In the data rows, the value 128 means zero.
Some points, each followed by its number:
[103 128 125 116 172  67 154 108 153 131 135 146  94 103 102  91 105  75
 126 132 140 127 135 126 141] 0
[ 97 183  98  92 160 115 163 140 129 149 169 173 112  98 117 124  87 128
 133  96 141 122 121  93  94] 1
[ 95  98 103  99 118 134 167 179 107 117 198 143 135 122 123 165  79 123
 132  80 138 107 173  88 110] 2
[149 135 136  90  93 111 156 148  95 146 146 126 138 109 157 126  99 117
 126 121 133 163 124 139 113] 3
[114 126  99  95 115  90 168 146 102 123 141 152 153  92 128 124 119 114
 129 106 139 113 135 117  93] 4
[107  99 110 139  99 106 179 131  85 154 161 136 151  84 114 145  92 121
 121 101 143 109  95 110  80] 5
[ 81  71  99  97 159  87 157 128 127 117 125 164 105  90 105 130  77 104
 132  90 144 133 129  95 105] 6
[101  88  59  75 165  91 131 114 154 139 142 157 125 147  58 137 133 101
 159 122 127 124 135 160  94] 7
[126 140 132 128 168 129 117  89 194 107  91 128  89 155  96 101 160 140
 140 151 125 136 140 121 159] 8
[168 126  65 111 173 138  76  50 187  73  63 139 165 183  73  93 219 159
 118 196 121  92 123 169 110] 9
[147 120  81  78 152  92 144 110 103 153 152 137 137 146  86 134 100 133
 146 134 111 108 115 153  85] 10
[130 125 156 140 117 127 100 112 115 141 109 134 134 136 130 117 137 102
 106 126 112 150 119 182 151] 11
[107 101 101  97 105 108 156 155 108 170 185 145 121  96 114 145  75 120
 119 101 124 133  98 121  81] 12
[136  73  93 104 132  73 147 135 122 126 173 167 114  94 125 117  75 177
 134 100 152 119 144 102 113] 13
[163 164 184 140  94 171 111 136 121  85 107  72 171 145 176 159 163 146
 136 135 100 131 143 107 156] 14
[107 117  91 102 133  93 152 142  85 151 161 145 141  96 108 136  81 110
 119  98 122 106  99 123  72] 15
[142 164 166 148 124 163 117 156 132 117 111  66 171 129 185 121 127  87
  96 110 134 162 129 191 191] 16
[119 138 124 103  82 153 164 163  77 133 179 132 158  93 175 150  67 122
 124 110 127 123 113  93 100] 17
[166 125  43 117 160 152  67  79 173  55  71 141 192 191  86  97 227 159
 120 184  94  99 121 158 116] 18
[ 72  86 123 117 164  97 160 114 131 131 121 140  89  96  82  93  90  86
 121 112 144 140 177 113 134] 19
[129 146  97  92 179 113 123 134 149 130 136 127 134 179 105 150 158 101
 131 129 110 123 184 147 110] 20
[125 170 255 250 114 185 115 132 180  69  20  90 101 138 168  90 192 134
 107 105 124 142 127 161 255] 21
[194 156 168 173 131 183 124 112 138  61  91  97 144 183 138 159 207 206
 140 175  78 164 161 125 200] 22
[121 146  99 154 104 145 150 146 135 120 164 173 107 106  92 154 117 140
 138  87 137  99 117  77  85] 23
[144  94  90  95 128 121 130 148 137 149 189 148 120  98 129 139  92  96
 130  94 141 117 112 138  91] 24
[ 88  88  99 131 196  80 137  28 209 107  54 159 111 181  30  53 199 141
 123 171 127 107 116 135 132] 25
[152 186 255 255 109 207 130 109 173  92  18  49 143 155 175 102 212 148
  96 127 114 188 159 128 255] 26
[141 132  53  82 111 130 121 122  96 191 163 157 137 142  78 137 142 122
 134 118 120  94 120 166  59] 27
[137 136 105  88  86 136 116 176  67 149 172 121 134  89 176 162 101 113
 123 117 111 134 113 113 114] 28
[151 122 130 134  89 123 170 149  82 139 157 190 132  90 129 138  82 135
 132 117 120 116 112 133 101] 29
[138 156 108 105 148 106 111 139 146 120 121 132 139 138  91 144 153 149
 131 151 116 114 130 137 103] 30
[ 87 134 126 151 130  99 143 116 118 147 130 129 121 127 114 117 118  78
 115 131 163 179 122 165 125] 31
[130 109  95 104 109 102 155 138 103 156 160 152 107 110 142 158  98 115
 134 105 136 122  98 108  85] 32
[174 141 111 121  75 149 117 161  44 171 169  91 163 141 196 155  56 135
 108 109 112 149 103 140  90] 33
[195 151 179 163 107 149  98 123 142  91  88 104 121 133 160 143 165 144
 127 137 107 127 134 127 182] 34
[183 141  75 139 158 121  86  83 166  67  59 116 151 172  91 101 213 176
 136 195 100 115 141 157 141] 35
[178 164 118 133 127 166  93  98 149  73  75 125 157 165 122 110 189 172
 121 183 112 128 151 137 172] 36
[ 86 114 107 125 117  98 130 133  92 168 203 110 108  98 113 121  80 103
 107 130 120 131 104 137  82] 37
[185 202 147 103  72 176 111 180  69 170 190  82 162 187 228 160 122 150
 126 150  96 139 161 139 126] 38
[134 126  97  95 133  98 162 109 115 156 136 117 111 120 151 151 120 127
 114 140 109 126 124 132  90] 39
[117 147 145 138 105 143 113 135 107 124 123 100 104 121 146 130 118 188
 147 120 135 132 121 139 152] 40
[178 133 183 169 127 172 151 105 148  89  81 105 100 139 126 143 176 163
 141 154 113 150 135 110 153] 41
[117 105  96 123 117 117 200 138 114 149 130 174 124 127 116 143 117 136
 139  86 141  97 160  81 131] 42
[134 138 110 101  84 139 122 162  54 145 159 107 143 124 199 144  77 111
 107 120 121 120 100 169  86] 43
[138 142  71 111 114 112 162 131 136 105 133 160 110 110  96 131 141 146
 160 103 138 104  95  97  89] 44
[153 160 244 220 119 190 105  98 171  78  35  82 123 144 158 100 197 184
 119 130 121 147 128 103 227] 45
[119 121 148 127 126 120 149 115 126 157 128 159 107 138 130 144 114 113
 111 133 122 136 129 129 158] 46
[121 145 200 184 122 157 105 120 162  68  73 106 139 205 157 115 169 174
 174 133 147 145 131 101 187] 47
[136 155 158 152  95 179 102 156  99 114 119  92 140 116 187 150 115 130
 121 120 134 138 132 116 161] 48
[154 142 156 135 118 161 113 134 146 165 109 120 112 128 153 146 127 174
 149 131 125 131 151 107 139] 49
[ 98 138 148 129 142 105 112 112 153 130 139 139 102 128 119 116 111 100
 127 149 128 156 171 159 145] 50
[ 86 137 160 126 126 105 131 137 124 134 127 121  90 111 117 132 114  89
 109 137 146 138 122 128 169] 51
[ 88  78 103  87 137  78 198 201 117 160 135 176 101 104 104 124  77  94
 131 193 160 108 116 105 127] 52
[ 97 151 239 202 136 161 122 133 231 111  84  95  88 134 134 117 143  96
 115 128 139 152 123 139 212] 53
[ 73 126 141 132 143 163 153 128 154 164 125 112 123 108 126 143 137  85
  97 111 132 143 112 136 152] 54
[164 141 169 147 113 149 137 126 128 107  80  96 114 141 220 145 138 136
 128 132 112 122 133 112 182] 55
[137 146 207 166 122 155 106 109 142 112  76 101 139 155 136 127 170 187
 128 134  99 146 145 104 167] 56
[ 80 124 220 200 141 130 116  98 212  90  57  87 124 128 120 110 174 118
 105 128 182 136 117 119 221] 57
[ 84  59  73  88 174  68 156 119 123 163 181 171  74 108  50 142  89 109
 145 104 155 125 122  97  51] 58
Which point above is nearest to each new point, looking only along the 7 directions in which the numbered points spread most? Its number follows each.
[158 165 221 169 115 223  97 110 183  59  68  82 134 157 147 122 172 183
 134 148 118 139 168 112 181] 47
[176 168 186 164 105 166 132 132 133  77  86  73 124 139 163 151 165 152
 125 145 121 153 134 116 178] 34
[ 96  80  93  95 120 116 142 128 109 153 196 148 105 130 146 135  69  90
 132 112 130 111 153 142 119] 24
[ 66  82 135 102 133  79 156 131 128 124 143 178  90  85 117 115  88 107
 128  87 146 112 108  96 133] 6
[112  75  56  90 168 113 144  76 146 143 131 160 121 147  51 109 146 125
 124 151 119 110 111 144  61] 7
[ 98 119 127 140 118 108 124 130 101 141 137 177 105 108 148 127  87 101
 109 116 133 145 143 121 122] 46
[158 118  58 132 139 128 150 125 143  94 130 162 149 140  61 137 160 155
 145  98 196  84 138 119  88] 44
[132 240 255 255  88 239  78 118 204  58   0  24  91 188 225  88 234 134
  78 108 127 186 143 135 255] 26
[111 161 163 152 133 170 105 177 129 108 117  80 132 120 173 110 119  92
  90 104 137 175 120 141 213] 16
[146 120  48 127 192 121  64   6 223  77  49 170 165 227   2  35 255 177
 154 200 108  97 122 153 124] 9
[177 170 168 151  94 165 102 138 107  90 129  95 133 152 169 159 146 157
 149 153  86 132 175 116 135] 14
[162 137 132 123 107 129 124 150  85 147 140 102 137 103 148 120  85 129
 105 124 121 148 133 126 107] 3
[113  99  64  75 145  77 175 157 143 147 163 169  98 115  70 145  78 107
 141 104 152 126 110 103  63] 58
[115 111 102 119 135 103 128 110  75 190 150 122 132 100 133 125  79 100
 112 163 183 117 116 157  90] 37
[ 95 112 101  73 142 188 115 163  98 136 175 150 169 113 121 142 111  65
 120  91 126 134 122 145 119] 24
[ 89 107 133 110 146  84 167 112 134 127 108 133 113 113 100  89 110  72
 111 114 155 129 120 141 154] 0
[104 144 142 125 114 105 127 140 105 146 153 122 121 106 156 121  70 111
 120 120 137 128 120 116 122] 3
[ 97 210 126 126 138 136 128 117 117 144 129 116 125 100 123 119 109  90
 101 113 148 220 144 136 133] 54
[218 201 147 131  77 195  87 180 106  87  92  74 144 150 189 204 149 157
 131 182  99 151 139 140 127] 14
[163 123 162 116 123 132 119 125  78 156 154 102 117 104 143 147  87 109
 125 125 147 126 130 153 109] 3
[115 142 211 206 119 216 110 111 153  69  76  82 113 149 144 112 167 156
 138 121 126 136 168 112 201] 47
[ 68  92 114 132 201  69 119  61 197 109  81 169 108 154  40  81 172 113
 119 154 135 110 114 147 141] 25
[165 183 177 141 101 191  87 129 117  94  94  75 139 145 200 150 180 147
 159 148  88 132 166 141 182] 14
[119 110 156 106 126 119 116 150 113 171 172 109 154 101 180 109  90 120
 106 123 132 165 125 135 154] 3
[121 117 115 103  86 141 152 186  85 143 152 149 145 112 155 142  73 111
 125 122 136 117  95  93  95] 17
[159 126  90  97 142 107 108  89 135 107 109 146 154 158  93 122 155 135
 137 157 112 116 120 136  98] 30
[103 131  90 124 172  94 121 118 163 138 145 183 147 127 109 112 127 107
 129 128 141 101 127 133 105] 7
[106 123 135 131 150 115  98  95 169 141  90 133 145 146 103 105 158 119
 124 137 116 125 119 139 152] 8
[101 115 183 188 153 104 129 101 158 144  95 145  70 140  90 123 168 124
 133 121 135 147 120 116 161] 8
[143 124 110 127 113 111 135 146  77 160 156 112 128  96 139 137 109 112
 113 132 158 125 112 135  98] 3
[ 96  83  71 100 159 114 130 146 163 125 141 163 132 166  78 116 112  90
 184 110 150 107 117 170  88] 7
[168 193 255 255 103 204  94 123 156 115  30  36 128 157 204  91 213 163
 111 117 108 145 144 117 255] 26
[ 82  74  79  76 164  81 146 134 173 153 163 180 116 121  37 148 105 106
 141  86 141 113 134 111  71] 58
[ 56  57 101 124 159  73 174 134 132 131 132 178  81  86  70 121  90 112
 137  91 174 131 106  83  99] 6
[ 94  68  67  86 166  67 165 100 172 124 141 182  99 114  54  91 120 146
 138 153 141  99 108 138  91] 7
[ 62 132 133 124 178  66 116  85 160 123  96 133  96 120  63  73 157  84
 105 130 142 141 117 161 171] 0
[ 98 115 101 111 174 130 127 103 194  96  98 153 154 182  71  93 176 113
 132 161 120 114 140 177 159] 8
[169 169 155 110 135 158 138 163  81 132 128  73 192 118 204 146 109 122
 141 153 105 130 125 138 148] 48
[134 143 146 143  93 148 115 168  97 123 146  95 127 106 174 142 103 103
 129 114 159 128 122 121 152] 48
[120 191 168 159 162 157  93  84 170  78  50 103 140 159 141  84 196 161
 133 136 129 121 141 113 188] 47
[115 130 120  98 105  90 139 152  77 196 232 160 143  92 122 137  77 108
 122 100 121 107 120 122  65] 12
[116 132 186 131 164 138 128 112 177  98  83 118 115 155 121 107 144 112
 115 139 128 124 131 132 156] 8
[ 98 104  93 128 189  83  89  18 229 122  53 154 121 193  78  65 185 147
 116 178 122 108 132 180 135] 25
[112 125 158 138 124 119 136 118  89 155 148 108 147 101 143 134  82 105
 113 123 118 127 128 136 126] 3
[127 137 162 186 152 130 112 109 130 121 119 101 102 128 174 122 136 131
 132 122 127 133 113 127 157] 40
[ 89  88  65 130 172  63 142  86 133 159 147 155 112 111  77 121 107 114
 126 140 129 118 114 140  72] 7
[117 178 247 225 120 168 100 121 197  80  40  59  80 125 164 120 175 121
  92 115 144 155 132 125 250] 21
[144 150  97 151 178 108  79  20 221  66  54 148 161 185  54  59 223 174
 123 188 111 106 123 225 145] 9
[ 73  61 104 103 142  81 180 142 119 124 133 179 113 117 113 108  91 101
 166  90 143 116 114  97  92] 6
[111  95 128 121 114 134 149 131 102 140 165 145 128  89 113 131 101 134
 134 109 125 127 144 132  78] 32
[109 144 153 130 112 130 110 130 101 133 128 103 123 128 165 116 109  98
 104 113 126 131 122 156 133] 11
[ 96 101  87  77 132  88 179 125 115 134 162 237 126 107 100 119 104  95
 132  96 134 109 183 134  92] 6
[119 126 125 117 107 124 120 131  96 170 140 103 119 109 151 134  84 130
 110 129 135 139 110 131 166] 3
[136 142 125  86  99 129 110 151  86 123 152 112 136 107 154 137 110 123
 114 130 110 139 111 136 140] 3
[180 218 255 255  97 255  70 109 232  49   0   5  93 157 211  84 252 174
  65 124 138 199 131 126 255] 26
[152 100  75  97 156  96 124  96 115 142 142 138 141 122  78 116 119 143
 155 156 111 104 154 147  87] 10
[ 99 124  80  79 127 118 154 144 124 189 156 167  84 111  60 145  84 108
 138  91 128 104 115 103  87] 1
[109 122  88  95 118  97 123 162 114 136 189 168 120 103 115 118  87 110
 133 125 127 123 144 152  86] 24
[137 159 184 132  83 155 134 138 103 122 114  81 130 154 200 159 115 136
 111 125 119 149 119 128 158] 48
[102  63  85  80 142  77 191 119 142 129 154 171  99 100  62 117 108 101
 149 104 139 105 114  98 114] 6
[125  82  59  77 207  84 138 132 141 136 166 170 103 123  36 122 122 102
 158 176 143 103 114 110  67] 7
[187 159 106 138  84 146 129 168  97 118 189 118 156 107 190 153 110 133
 120 133 114 128 108 117 104] 28
[145 138  82  97 131 115 111 130 131 105 154 140 129 140 139 115 154 139
 126 139 123 108 114 141 102] 30
[188 177 213 147  88 171  91 133 162  99 142  77 202 148 215 163 139 151
 136 176 113 154 135 122 146] 14
[132  91  48 125 142 121 145 128 160 132 149 212 125 117  39 139 160 134
 178 119 122 101 100 123  59] 44
[181 204 183 200 124 185 130 114 128  67  93 106 153 162 170 126 211 204
 174 157  94 145 141 123 163] 22
[139 107  74 104 199 109 110 105 165  80  89 161 145 204  53  71 193 141
 133 141 143  91 122 155 110] 9
[171 163 125 109 114 132 108 103 127  98  90 117 152 150 138 128 172 140
 119 175  97 117 128 133 159] 36
[234 181 168 142 103 221  84 141  90  82 108  80 171 153 185 158 170 179
 135 178  78 162 144 127 139] 14
